In the data rows, zero lies at 4.5, halfway between 4 and 5.
Here are some numbered points:
[6 6 1 5 7 5 7 7] 0
[3 4 5 5 5 4 6 5] 1
[4 5 4 5 5 5 3 4] 2
[2 3 2 2 7 6 7 8] 3
[7 6 7 3 6 2 4 3] 4
[2 5 6 6 5 6 3 4] 5
[5 7 4 2 2 1 3 3] 6
[3 4 1 1 2 2 3 4] 7
[6 7 5 5 2 2 2 2] 8
[6 6 6 7 7 8 3 4] 9
[6 6 6 7 6 6 7 4] 10
[3 2 4 6 7 6 8 7] 11
[3 3 4 2 2 2 5 5] 12
[6 5 5 5 6 5 4 3] 13
[3 3 2 5 5 6 7 7] 14
[6 6 1 2 4 3 3 3] 15
[7 7 4 5 5 5 4 5] 16
[3 2 4 5 5 3 3 4] 17
[5 5 7 6 3 2 2 3] 18
[3 2 4 4 5 4 5 4] 19
[3 2 3 2 5 5 6 6] 20
[3 3 1 1 6 6 7 6] 21
[6 5 5 3 3 2 3 4] 22
[6 7 5 5 2 5 7 7] 23
[6 5 6 5 6 5 4 3] 24
[6 5 3 5 6 5 3 4] 25
[3 6 5 6 6 5 6 3] 26
[6 6 7 5 3 2 3 2] 27
[3 4 3 4 4 4 5 5] 28
[2 4 1 1 1 1 2 3] 29
[6 6 5 6 3 3 3 4] 30
[6 6 2 5 3 3 3 4] 31
[4 5 3 4 4 4 3 3] 32
[6 6 4 4 2 1 2 3] 33
[5 6 4 4 4 4 3 3] 34
[5 4 6 5 7 1 4 3] 35
[6 7 7 6 3 6 6 3] 36
[5 5 4 4 5 5 5 2] 37
[6 6 7 6 8 6 7 3] 38
[2 2 2 5 5 6 7 7] 39
[6 5 5 5 3 3 4 4] 40
[6 5 5 5 2 3 3 4] 41
[3 3 4 4 4 5 5 5] 42
[3 3 2 2 4 3 3 3] 43
[6 6 6 6 6 6 7 7] 44
[5 6 6 6 6 7 7 8] 45
[7 7 4 1 4 2 4 5] 46
[3 3 4 4 4 3 3 3] 47
[3 2 3 3 3 2 5 5] 48
[4 4 2 1 4 5 6 5] 49
[3 3 0 3 4 4 5 5] 50
[5 6 4 6 6 2 3 3] 51
[2 5 8 6 3 3 3 3] 52
[3 3 2 1 1 2 3 4] 53
[6 7 5 2 2 1 2 2] 54
[6 6 4 4 4 2 2 3] 55
[7 6 7 5 6 5 6 5] 56
[3 3 4 5 5 5 3 3] 57
[6 7 5 5 7 6 6 3] 58
[7 7 6 5 5 4 3 2] 59
[2 3 4 4 5 2 4 4] 60
[3 3 3 3 3 2 3 3] 61
[6 6 5 3 2 5 6 7] 62
[7 7 5 5 5 4 3 3] 63
[6 6 5 2 5 5 6 6] 64
[3 3 4 6 6 6 3 3] 65
[4 4 1 2 2 2 4 4] 66
[3 4 1 1 4 0 4 3] 67
[7 8 5 5 5 4 5 2] 68
[3 7 5 6 5 5 6 7] 69
[6 6 6 6 6 5 3 4] 70
[3 2 3 2 5 5 7 6] 71
[5 5 1 2 6 5 7 6] 72
[6 6 5 5 7 6 7 3] 73
Which three points above are nearest to each new point, looking only along the 3 directions in which the numbered points spread most? Their numbers follow each, nearest first.
[6 5 6 2 3 2 4 3] 22 55 31
[5 6 1 2 2 1 3 2] 6 15 66
[2 2 5 6 6 6 6 4] 65 1 5
[5 3 4 4 6 5 6 2] 1 2 37
[3 7 5 5 6 2 2 2] 18 51 35
[3 2 7 7 8 6 8 8] 11 45 14
[7 5 7 5 5 5 4 3] 70 24 36
[3 3 4 5 6 5 3 3] 57 65 17
[6 6 7 6 6 4 3 4] 70 24 36
[3 4 1 4 4 3 2 2] 61 43 47
[5 6 7 3 2 2 3 3] 55 8 41
[3 3 1 2 3 4 5 5] 50 48 12
[7 6 6 6 6 5 5 3] 36 70 56
[5 6 3 3 1 1 3 3] 6 33 54
[6 5 5 4 5 5 6 4] 25 69 37
[3 3 2 2 2 5 5 6] 50 49 48
[4 4 2 6 6 5 6 5] 1 42 69
[3 3 4 6 7 6 7 7] 11 14 39
[5 6 5 6 6 7 7 8] 45 44 69
[2 3 4 6 7 7 7 6] 11 14 39
[5 5 6 5 5 4 6 3] 13 24 25
[3 3 4 6 7 7 6 7] 11 14 39
[6 7 5 5 4 4 5 6] 16 23 64
[3 6 6 5 5 5 6 4] 26 13 25
[3 3 4 6 8 6 8 6] 11 14 39
[6 7 5 2 2 2 6 6] 46 15 62
[7 7 8 5 6 5 5 4] 36 56 58
[3 2 1 3 4 3 4 4] 48 43 12
[6 7 5 5 3 5 6 7] 23 64 16
[3 3 4 6 7 6 7 7] 11 14 39
[3 3 3 6 7 7 8 8] 11 14 39
[2 3 2 3 2 6 8 8] 21 3 71
[5 6 4 4 2 1 2 3] 33 55 6
[5 4 3 2 3 6 8 8] 72 0 21
[6 7 1 3 2 1 2 2] 6 54 33
[3 2 3 2 3 2 4 3] 43 61 12
[3 3 3 5 7 7 7 7] 11 14 39
[3 5 6 6 7 7 7 3] 26 10 69
[6 6 5 5 2 4 5 6] 16 25 40
[4 4 1 2 2 2 4 5] 66 7 67
[3 3 2 1 2 1 2 2] 29 53 67
[3 4 4 3 3 2 3 3] 61 47 43
[6 7 0 4 4 1 2 2] 6 33 22
[3 5 7 4 5 4 6 6] 1 26 69
[5 6 5 4 1 2 2 3] 33 55 8
[2 4 3 2 4 1 3 2] 61 43 53
[3 6 7 6 3 2 2 3] 18 52 27
[3 3 4 6 7 7 7 7] 11 14 39
[2 2 2 3 5 7 7 8] 3 39 14
[7 6 1 4 2 2 3 2] 6 33 15
[3 6 3 1 4 4 5 5] 49 28 12
[7 6 5 5 6 4 6 3] 16 36 56
[4 5 4 2 3 5 7 7] 72 49 64
[5 4 3 2 3 6 8 7] 72 0 49
[6 6 4 2 2 2 3 2] 6 33 54
[3 3 2 2 4 3 3 3] 43 12 61
[3 6 7 6 6 5 6 6] 26 69 73
[3 3 3 6 7 7 8 7] 11 14 39
[3 3 1 4 5 1 2 3] 61 43 47
[2 2 5 6 6 6 6 4] 65 1 5
[3 6 4 5 6 6 6 6] 69 1 26
[3 7 6 6 6 1 3 2] 18 52 35
[7 5 7 5 6 5 4 3] 70 24 36
[5 6 1 2 6 5 7 6] 72 0 49
[7 7 7 6 6 6 6 2] 36 56 9
[2 3 2 6 6 4 5 4] 19 42 1
[5 6 4 4 2 1 2 3] 33 55 6
[6 5 3 5 5 5 2 2] 51 40 34
[3 3 4 4 6 6 7 7] 14 39 11
[3 3 4 6 7 6 7 6] 11 14 39
[6 7 2 5 7 5 7 6] 0 23 64
[5 6 2 2 6 5 6 6] 72 64 62
[6 7 4 6 5 2 2 2] 27 30 8
[6 7 4 6 5 2 2 2] 27 30 8
[3 2 4 6 8 6 8 6] 11 14 39
[5 5 5 6 3 3 3 4] 51 35 34
[3 4 2 2 2 5 6 6] 49 50 20
[4 5 3 4 4 4 3 3] 32 34 2
[6 6 6 6 6 4 4 3] 70 24 13
[5 6 5 6 6 6 6 4] 73 58 69
[5 6 2 2 3 1 5 5] 15 66 46
[3 4 4 4 6 6 6 7] 14 39 11
[7 7 5 1 4 2 4 5] 46 15 31
[6 7 5 2 2 1 2 2] 54 33 6
[7 7 4 1 4 3 4 4] 46 15 31
[3 3 6 5 6 2 2 3] 52 57 17
[4 4 1 1 5 5 6 6] 49 72 21
[5 2 4 2 3 3 6 6] 49 50 28
[6 5 6 2 3 2 4 3] 22 55 31
[3 6 4 5 5 5 6 7] 69 1 0
[3 4 2 1 4 5 6 5] 49 50 20
[3 3 1 1 2 4 5 5] 50 12 66
[6 6 6 3 5 5 5 3] 16 25 13
[2 4 3 3 4 1 3 2] 61 43 47
[6 5 4 5 5 5 3 2] 51 35 40
[3 6 4 4 5 5 5 6] 1 69 28
[6 6 7 6 7 2 4 4] 70 24 36
[5 6 3 2 2 1 3 3] 6 15 33
[6 6 3 2 2 2 3 3] 6 15 22
[6 7 1 4 5 4 2 3] 31 22 34
[3 2 2 3 3 2 3 4] 43 61 48
[3 4 2 4 4 2 2 2] 61 47 43
[6 6 4 4 5 2 3 3] 41 34 55
[6 6 6 6 3 2 3 3] 27 30 18
[2 4 3 2 4 1 3 2] 61 43 53
[2 2 3 6 7 6 8 8] 11 39 14
[3 2 6 6 7 7 7 4] 11 26 65
[3 4 3 4 4 1 2 2] 61 47 43
[3 2 3 2 4 2 4 3] 43 61 48
[3 2 4 6 7 6 8 7] 11 14 39
[3 7 5 5 6 6 6 7] 69 73 44
[3 3 4 6 7 7 7 6] 11 14 39
[3 2 4 7 7 8 7 7] 11 39 14
[3 2 4 4 5 4 5 4] 19 42 60
[4 4 2 1 3 4 5 5] 49 50 12
[5 6 6 7 7 7 4 4] 9 38 10
[3 2 2 2 6 7 8 8] 3 21 14
[6 5 5 3 5 5 6 6] 64 23 62
[2 2 2 6 6 6 6 6] 39 14 11
[3 6 4 5 5 5 6 7] 69 1 0
[6 6 7 6 6 5 4 3] 70 24 36
[3 2 3 2 4 2 4 3] 43 61 48
[6 6 5 5 7 5 7 4] 73 58 56
[3 3 4 5 5 6 7 7] 14 11 39
[3 7 2 1 6 5 6 6] 72 49 0
[3 3 6 5 7 6 7 7] 11 14 69
[3 5 6 6 2 5 6 7] 1 69 26
[5 5 4 4 5 5 5 2] 37 25 2
[3 3 1 4 4 4 4 3] 48 60 43
[5 5 5 5 6 6 6 4] 69 26 73
[3 3 1 3 4 3 4 4] 48 12 43
